a =
[[138 125 122 136 123 127 104 146 132 135 126 129 150 126]
 [140 121 123 138 124 133 108 139 138 139 135 126 142 120]
 [141 128 133 137 129 130 105 146 142 128 139 133 146 118]]
Indices start at 0.
(0, 0): 138
(2, 4): 129
(1, 11): 126
(0, 12): 150
(1, 13): 120
(0, 7): 146
(1, 2): 123
(1, 4): 124
(1, 7): 139
(2, 13): 118
(0, 1): 125
(1, 10): 135
(1, 8): 138
(0, 9): 135
(2, 2): 133

X =
array([[131, 122, 124, 126, 128, 131, 127],
       [117, 138, 113, 141, 111, 133, 136],
       [110, 147, 100, 144,  99, 133, 146],
       [128, 119, 137, 134, 134, 132, 116],
       [121, 139, 103, 131, 109, 132, 144],
       [131, 121, 130, 128, 131, 132, 122],
       [131, 117, 133, 128, 134, 129, 120],
       [130, 122, 126, 128, 129, 130, 126]])
X[0][0] => 131
X[3] => [128, 119, 137, 134, 134, 132, 116]
X[6][6] => 120
X[:, 6] => [127, 136, 146, 116, 144, 122, 120, 126]
X[7][4] => 129
X[2] => [110, 147, 100, 144, 99, 133, 146]
X[7] => [130, 122, 126, 128, 129, 130, 126]
X[6][4] => 134
X[0][6] => 127
X[5] => [131, 121, 130, 128, 131, 132, 122]
X[0][3] => 126
X[1][2] => 113
X[6][0] => 131
X[:, 2] => [124, 113, 100, 137, 103, 130, 133, 126]
X[1][3] => 141
X[4][0] => 121
X[:, 3] => [126, 141, 144, 134, 131, 128, 128, 128]
X[3][0] => 128
X[3][5] => 132
X[4][3] => 131
X[0] => [131, 122, 124, 126, 128, 131, 127]
X[2][1] => 147
X[2][4] => 99
X[5][2] => 130
X[3][6] => 116
X[6][2] => 133
X[2][6] => 146

x = [[147, 153, 130, 122, 134, 141, 133], [101, 124, 120, 139, 135, 123, 125], [119, 131, 121, 144, 151, 119, 115], [140, 148, 113, 137, 139, 138, 135], [141, 128, 119, 119, 101, 145, 154], [127, 135, 122, 137, 143, 125, 122], [118, 112, 157, 110, 117, 115, 114], [146, 133, 132, 109, 99, 146, 150], [135, 142, 121, 133, 139, 133, 129], [127, 135, 134, 130, 144, 122, 115], [135, 135, 98, 143, 127, 141, 148], [126, 122, 115, 135, 122, 131, 137], [116, 114, 133, 128, 126, 117, 120], [99, 107, 121, 150, 150, 104, 106], [126, 119, 144, 114, 115, 125, 126]]
Indices start at 0.
row 0 col 0: 147
row 9 col 0: 127
row 13 col 1: 107
row 6 col 5: 115
row 7 col 4: 99
row 7 col 2: 132
row 8 col 5: 133
row 12 col 4: 126
row 13 col 2: 121
row 6 col 3: 110
row 13 col 5: 104
row 10 col 4: 127
row 13 col 6: 106
row 0 col 4: 134
row 6 col 0: 118
row 3 col 3: 137
row 9 col 6: 115
row 12 col 1: 114
row 3 col 6: 135
row 13 col 4: 150
row 2 col 0: 119
row 5 col 2: 122
row 0 col 1: 153
row 5 col 1: 135
row 7 col 5: 146
row 12 col 0: 116
row 5 col 4: 143
row 5 col 0: 127
row 14 col 4: 115
row 12 col 5: 117
row 14 col 3: 114
row 4 col 5: 145
row 13 col 3: 150

B =
[[106 129 131 119 119 128 115 114 122 130 126]
 [129 126 129 124 120 127 131 122 133 124 126]
 [121 125 131 120 121 126 120 120 129 123 123]
 [122 127 131 116 118 125 120 117 129 122 119]
 [124 124 131 123 122 124 120 124 129 121 122]
 [129 125 128 129 130 129 129 131 128 128 129]
 [127 124 128 119 125 128 122 125 132 125 122]]
B[0,0]: 106
B[3,5]: 125
B[6,6]: 122
B[:, 8]: [122, 133, 129, 129, 129, 128, 132]
B[0,3]: 119
B[2]: [121, 125, 131, 120, 121, 126, 120, 120, 129, 123, 123]
B[2,9]: 123
B[1]: [129, 126, 129, 124, 120, 127, 131, 122, 133, 124, 126]
B[4,6]: 120
B[0]: [106, 129, 131, 119, 119, 128, 115, 114, 122, 130, 126]
B[5,8]: 128
B[5]: [129, 125, 128, 129, 130, 129, 129, 131, 128, 128, 129]
B[5,2]: 128
B[0,4]: 119
B[5,4]: 130
B[:, 5]: [128, 127, 126, 125, 124, 129, 128]
B[3,1]: 127
B[:, 4]: [119, 120, 121, 118, 122, 130, 125]
B[3]: [122, 127, 131, 116, 118, 125, 120, 117, 129, 122, 119]
B[6]: [127, 124, 128, 119, 125, 128, 122, 125, 132, 125, 122]
B[:, 6]: [115, 131, 120, 120, 120, 129, 122]
B[5,3]: 129
B[1,10]: 126
B[5,5]: 129
B[3,0]: 122
B[5,7]: 131
B[6,0]: 127
